W = (7828, 7643, 6634, 7311, 8886, 7897, 8005, 9615, 1866, 8642, 6683, 8740, 6358)
W[0] = 7828
W[7] = 9615
W[1] = 7643
W[9] = 8642
W[5] = 7897
W[4] = 8886
W[12] = 6358

X =
[[-0.60  0.06 -0.98  1.44  1.69 -0.94 -2.10  1.73 -0.95  0.18 -0.80 -2.75
   0.34 -0.49]
 [ 0.55  0.40 -1.41 -3.25  0.13 -1.01 -0.67 -0.13 -0.81  0.41  0.30  0.58
  -1.55 -0.68]
 [-0.71  0.35  1.62  6.26  2.72  0.21  0.68  0.88 -1.54  0.57 -1.09 -0.96
  -0.62  0.12]
 [ 1.25  0.03 -0.69 -2.13  1.15  1.05 -0.16  1.94 -0.44  0.98  0.64 -0.56
  -0.58 -0.33]
 [ 0.00  0.45 -2.10  5.22 -1.48  0.50 -0.08  2.35  0.62 -0.90  0.48 -2.34
  -0.67  0.94]
 [ 0.36  0.16 -0.65 -5.22 -2.25  1.17 -1.36  0.91 -0.97 -1.51 -1.10 -1.30
  -0.27 -0.65]]
Rows and columns are counted from 0.
row 0 col 0	-0.60
row 4 col 4	-1.48
row 4 col 5	0.50
row 4 col 0	0.00
row 5 col 1	0.16
row 5 col 6	-1.36
row 4 col 2	-2.10
row 2 col 3	6.26
row 0 col 12	0.34
row 1 col 12	-1.55
row 1 col 0	0.55
row 5 col 13	-0.65
row 0 col 13	-0.49
row 4 col 11	-2.34
row 2 col 5	0.21
row 3 col 2	-0.69
row 2 col 8	-1.54
row 4 col 1	0.45
row 3 col 6	-0.16
row 3 col 11	-0.56
row 3 col 8	-0.44
row 2 col 7	0.88
row 1 col 13	-0.68
row 4 col 10	0.48
row 0 col 7	1.73
row 5 col 8	-0.97
row 3 col 12	-0.58
row 2 col 12	-0.62
row 0 col 9	0.18
row 2 col 10	-1.09
row 2 col 9	0.57
row 3 col 7	1.94
row 4 col 9	-0.90

m =
62	22	89	17
35	53	53	65
46	30	65	45
72	34	73	38
46	49	71	51
69	24	83	29
44	50	71	51
56	20	94	22
21	35	40	49
35	46	49	68
m[0][0]: 62
m[1][-3]: 53
m[:, -4]: [62, 35, 46, 72, 46, 69, 44, 56, 21, 35]
m[-1]: [35, 46, 49, 68]
m[:, -1]: [17, 65, 45, 38, 51, 29, 51, 22, 49, 68]
m[-9][0]: 35
m[4][0]: 46
m[-3][3]: 22
m[-8][-1]: 45
m[-5][-4]: 69
m[4][-1]: 51
m[-4][-4]: 44

a =
[[ 1.11  1.67  1.42 -1.30 -4.65 -1.55  2.67  2.98 -1.51  2.28 -0.83]
 [-1.02 -1.87  4.86 -0.94 -2.50  0.60 -2.90  2.24  1.55  1.91  0.56]
 [ 0.55  0.42  2.11 -1.83 -4.55 -0.91  2.33  3.19 -2.03  2.39 -0.37]]
a[0, 0] -> 1.11
a[0] -> [1.11, 1.67, 1.42, -1.30, -4.65, -1.55, 2.67, 2.98, -1.51, 2.28, -0.83]
a[2, 6] -> 2.33
a[1, 9] -> 1.91
a[0, 1] -> 1.67
a[1] -> [-1.02, -1.87, 4.86, -0.94, -2.50, 0.60, -2.90, 2.24, 1.55, 1.91, 0.56]
a[2, 7] -> 3.19
a[0, 2] -> 1.42
a[1, 4] -> -2.50
a[0, 3] -> -1.30
a[2, 0] -> 0.55
a[:, 6] -> [2.67, -2.90, 2.33]
a[0, 10] -> -0.83
a[:, 10] -> [-0.83, 0.56, -0.37]
a[2, 8] -> -2.03
a[:, 2] -> [1.42, 4.86, 2.11]
a[0, 4] -> -4.65
a[2, 5] -> -0.91
a[0, 5] -> -1.55

B =
[[-982 -233 -530 -279 -657 -976]
 [-309 -317 -267 -278 -287 -273]
 [-269  988  363  -90  666 -807]
 [  29 -609  531 -548  189  171]
 [-312 -274 -302 -292 -259 -274]
 [-304 -259 -280 -296 -304 -236]
 [-283 -245 -258 -282 -302 -301]]
Indices start at 0.
row 0 col 0	-982
row 3 col 3	-548
row 4 col 2	-302
row 5 col 0	-304
row 3 col 2	531
row 3 col 1	-609
row 4 col 5	-274
row 4 col 0	-312
row 0 col 3	-279
row 2 col 3	-90
row 6 col 0	-283
row 5 col 1	-259
row 2 col 1	988
row 1 col 1	-317
row 5 col 2	-280
row 6 col 3	-282
row 2 col 0	-269
row 6 col 1	-245

M =
[[ 0.53  0.73  2.81 -2.14  0.33 -3.15]
 [-4.07  1.11  1.54  1.58  3.33 -4.14]
 [ 0.37  0.48  0.59  0.22  0.32  0.71]
 [ 0.57  0.39  0.05 -0.07  0.04  0.84]
 [-2.01  1.30 -0.16 -0.05 -1.02  0.09]
 [-0.70 -0.07 -0.34  1.20  4.51  2.15]]
M[0][0]: 0.53
M[5]: [-0.70, -0.07, -0.34, 1.20, 4.51, 2.15]
M[2][5]: 0.71
M[:, 0]: [0.53, -4.07, 0.37, 0.57, -2.01, -0.70]
M[3]: [0.57, 0.39, 0.05, -0.07, 0.04, 0.84]
M[3][2]: 0.05
M[2][1]: 0.48
M[3][4]: 0.04
M[:, 1]: [0.73, 1.11, 0.48, 0.39, 1.30, -0.07]
M[2][2]: 0.59
M[5][0]: -0.70
M[1]: [-4.07, 1.11, 1.54, 1.58, 3.33, -4.14]
M[5][3]: 1.20
M[5][2]: -0.34
M[:, 4]: [0.33, 3.33, 0.32, 0.04, -1.02, 4.51]
M[:, 2]: [2.81, 1.54, 0.59, 0.05, -0.16, -0.34]
M[2]: [0.37, 0.48, 0.59, 0.22, 0.32, 0.71]
M[1][0]: -4.07
M[3][3]: -0.07
M[5][5]: 2.15
M[0][3]: -2.14

data =
[[7 9 4 6 3 8 3 5 5 4 6 3 8]
 [5 6 7 5 3 5 5 5 4 4 7 4 4]
 [8 6 7 6 7 4 5 5 5 4 6 7 5]
 [5 5 8 4 4 5 4 7 5 3 5 5 4]
 [4 6 5 6 5 8 5 5 6 4 7 4 5]
 [4 5 8 6 4 5 7 6 4 7 5 5 5]
 [6 4 6 5 7 7 5 6 5 5 5 6 5]
 [5 6 6 5 3 5 6 6 4 4 5 6 3]
 [5 3 6 5 4 6 4 6 6 4 4 4 5]
 [6 5 5 4 6 7 4 5 4 5 8 6 4]
 [7 5 4 5 5 8 4 7 6 6 6 3 6]
 [4 5 5 7 4 5 6 5 6 5 6 3 4]
 [6 6 7 6 5 6 2 7 6 4 6 7 4]]
data[0][0]: 7
data[:, 12]: [8, 4, 5, 4, 5, 5, 5, 3, 5, 4, 6, 4, 4]
data[2][4]: 7
data[:, 11]: [3, 4, 7, 5, 4, 5, 6, 6, 4, 6, 3, 3, 7]
data[6][4]: 7
data[10][11]: 3
data[11][4]: 4
data[4]: [4, 6, 5, 6, 5, 8, 5, 5, 6, 4, 7, 4, 5]
data[9]: [6, 5, 5, 4, 6, 7, 4, 5, 4, 5, 8, 6, 4]
data[6][7]: 6
data[0][9]: 4
data[10][6]: 4
data[:, 3]: [6, 5, 6, 4, 6, 6, 5, 5, 5, 4, 5, 7, 6]
data[5][7]: 6
data[6][5]: 7
data[2][3]: 6
data[2][8]: 5
data[:, 0]: [7, 5, 8, 5, 4, 4, 6, 5, 5, 6, 7, 4, 6]
data[4][11]: 4
data[10][9]: 6
data[2][5]: 4
data[10]: [7, 5, 4, 5, 5, 8, 4, 7, 6, 6, 6, 3, 6]
data[0]: [7, 9, 4, 6, 3, 8, 3, 5, 5, 4, 6, 3, 8]
data[:, 10]: [6, 7, 6, 5, 7, 5, 5, 5, 4, 8, 6, 6, 6]
data[3][0]: 5
data[5][2]: 8
data[5]: [4, 5, 8, 6, 4, 5, 7, 6, 4, 7, 5, 5, 5]
data[12][10]: 6
data[1][11]: 4
data[6]: [6, 4, 6, 5, 7, 7, 5, 6, 5, 5, 5, 6, 5]
data[12][7]: 7
data[:, 2]: [4, 7, 7, 8, 5, 8, 6, 6, 6, 5, 4, 5, 7]
data[9][2]: 5
